In the rows, 128 means zero.
One turn moves each row of this set onto another row. After a few examples, where does it send each row asked below?
Favop: [134 108 108 142 128 115 127 109 119 140 119 137 148 132 111 137 128 127
 133 156 144 167  87 122 111 167 130 140 143 154]
mopuz: [125 124 118 124 137 106 115 117 122 135 129 118 147 141 121 131 124 114
 122 138 125 160  85 129 106 179 116 138 145 170]
ruzi: [126  99 131 175 123 139 102 126 104 109 107 105 139 127 133 141 151 130
 109 122 131  90 145 124 142 134 135 103 118 130]
dopof: [151 110 124 160 128  91 114 140 119 124 122 112 101 136 165 101 124 110
 104 135 113 101 144 143 116 127 124 136 122 122]
sel: [ 88 138 142 107 139 138 150 124 131 125 117 139  99 135 107 137 128 120
 130 147 150 142 143 125 111 129  85 142 103 123]
Supu: [110 116 108 147 145 132 104 126 129 145 122 131 154 130 102 137 146 135
 128 138 136 149  92 132 116 177 107 141 151 156]
zinom: [119 134 134 111 151 144 109 130 123 143 139 162 144 145 112  91 138 120
 139 133 133 127 170 129 121 100 136 107 126 116]
Diput: [110 140 138 107 142 141 123 137 126 156 128 169 142 142 119 104 132 120
 132 131 121 128 163 132 125  87 126 115 128 106]
Popu: [144  79 144 147 139 107 115 131 100 130 102 121 129 132 126 117 117 117
 107 140  99  83 142 119 123 150 132 119 132 125]
Pil: [119 114 130 177 104 130 129 144 112 129  96 123 130 120 143 166 136 136
  99 124 123 102 134 128 148 107 126 125 120 111]
salan: [127 112 125 117 152 126 104 140 155 162 149 147 172 120 140 120 129 115
 126 137 123 142 119 118  90 160 116 140 139 150]
tup: [130 114 112 123 126 115 139 132 148 165 148 150 178 132 126 143 139 113
 129 134 141 147 104 144  85 134 116 157 136 124]
Sop: [131 134 141  96 136 122 142 117 108 143 134 157 154 156 107 108 126 108
 133 128 124 130 156 133 115  97 145 108 130 111]
bilis: [140 139 141 173 119 118 117 134 115 107 126  95 119 123 148 148 137 117
  95 103 123 104 142 135 147 123 120 113 120 129]
vezaf: [163  93 126 169 118  98 147 133 109 139 103 138 111 123 132 128 117 128
 111 149 128 107 139 121 131 120 139 140 124  97]
penu: [148 105 136 160 146 108 110 131 104 118 130 100 122 137 119 113 140 111
 106 111 117  78 148 151 119 147 114 123 133 119]
pana: [126 137 127 109 132 121 133 115 117 140 139 157 148 159 123  98 137 105
 142 133 136 137 156 146 112  86 147 111 124 109]
pefet: [128 114 146 127 132 130 127 107 127 108 114 116 160 162 130 161 141  89
 100 118 115 100 110 112 133 135 138  89 107 135]
vef: [111 106 133 154 138 160 111 128 147 131  99 144 153 142 136 156 153 121
 106 141 126 104 122  95 147 126 133  99 103 125]
tev: [146 127 115 136 141 120 118 135 163 160 164 152 156 118 144 116 134 121
 126 141 144 163 120 125  92 145 119 147 129 139]
pigi: [137 136 139 153 150 147 100 126 155 107 132 119 133 145 152 136 153 102
  97 118 129 111 134 111 143 138 126  90  99 144]
legav: [124 126 101 141 122 101 128 122 133 143 124 131 135 139 139 134 128 120
 121 149 137 172  81 139 105 153 119 155 140 155]
mub: [144 118 123 172 123  97 143 146 118 139 117 121 110 130 138 133 133 121
 102 121 124  97 134 160 125 108 109 150 129  94]
badak: [ 82 122 135 110 148 150 134 118 127 117 113 136 111 138 103 124 138 120
 138 154 159 133 151 124 105 144  95 129 102 133]
zav: [142 115 127 152 112 129 155 108 136 114 113 138 151 156 134 166 151 102
 107 139 151 124 109 115 138 110 153 104  97 113]
rigo: [114 133 136  94 135 121 125 121 112 143 131 153 151 161 124  99 128 103
 134 126 116 124 155 146 106  92 136 111 128 115]
rin: [126 142 110 152 144 120 110 127 140 137 142 119 133 131 118 131 142 125
 120 129 143 162  93 145 116 167 100 147 144 157]
Zurus: [ 91 127 131 103 129 123 151 107 127 111 117 129 104 149 125 127 132 104
 134 155 158 147 141 141  96 129 102 138  98 133]
fala: [145 117 126 125 142 127 130 134 150 168 148 162 171 114 117 133 122 130
 125 141 133 152 118 103  99 153 123 142 138 132]
Kot: [ 87 124 146  90 138 129 145 110 119 112 113 125 114 150 113 129 123 101
 134 148 140 135 143 130  97 145  97 129 103 141]
bur: [ 95 143 144 109 147 140 138 115 132 109 133 126  99 135 108 123 136 116
 130 141 157 141 152 130 108 143  89 130 101 136]
vel: [122 134 127 143 117 120 127 121 147 113 121 117 141 167 175 151 151  86
  94 123 126 117 108 141 123 107 128 111  99 132]
Gitu: [119 107 140 149 113 114 108 127 102 110 102  94 133 138 162 140 127 113
  96 120 103  93 135 130 132 129 135 108 123 142]
sil: [139  78 124 171 131 121 129 132  99 136 103 131 136 132 101 133 145 132
 120 139 131  82 139 136 127 131 130 131 131  96]
vaz: [102 123 139 102 133 126 160 101 117 111 115 134 110 144 101 138 125 112
 138 157 158 147 144 118 103 138 108 130 101 129]
pov: [145  98 141 164 109 117 137 120  95 115 100 113 137 126 132 160 122 124
 106 129 125 107 136 105 145 128 149 105 119 122]
Tig: [144 130 123 115 142 109 129 125 145 151 169 132 176 136 123 133 135 104
 122 116 131 144 109 143  84 151 116 146 141 138]
kuvu: [140 116 121 175  97 111 127 126 111 113 108 107 118 131 172 144 138 118
 106 131 138 117 136 137 136 109 143 120 109 124]
dani: [124 133 110 153 134 124 133 135 133 153 126 140 142 122 104 150 134 140
 122 137 145 166  86 129 126 158 102 155 145 140]
dodu: [132 146 139 158 129 138 136 137 161 129 120 140 126 137 152 165 140 113
  90 123 127 125 120 108 149 108 117 115 102 116]
dulid: [130 151 143 109 150 135 122 134 124 145 144 158 136 140 117 100 125 115
 132 122 123 131 166 131 126  96 128 109 128 113]
Vog: [140 103 115 121 140 121 122 118 137 153 155 144 189 133 109 132 146 113
 138 134 147 141 112 135  80 156 130 136 137 135]

rigo -> zinom
Tig -> salan
Where do these go?
rin -> mopuz
sel -> Zurus
ruzi -> pov
penu -> Popu
zav -> dodu

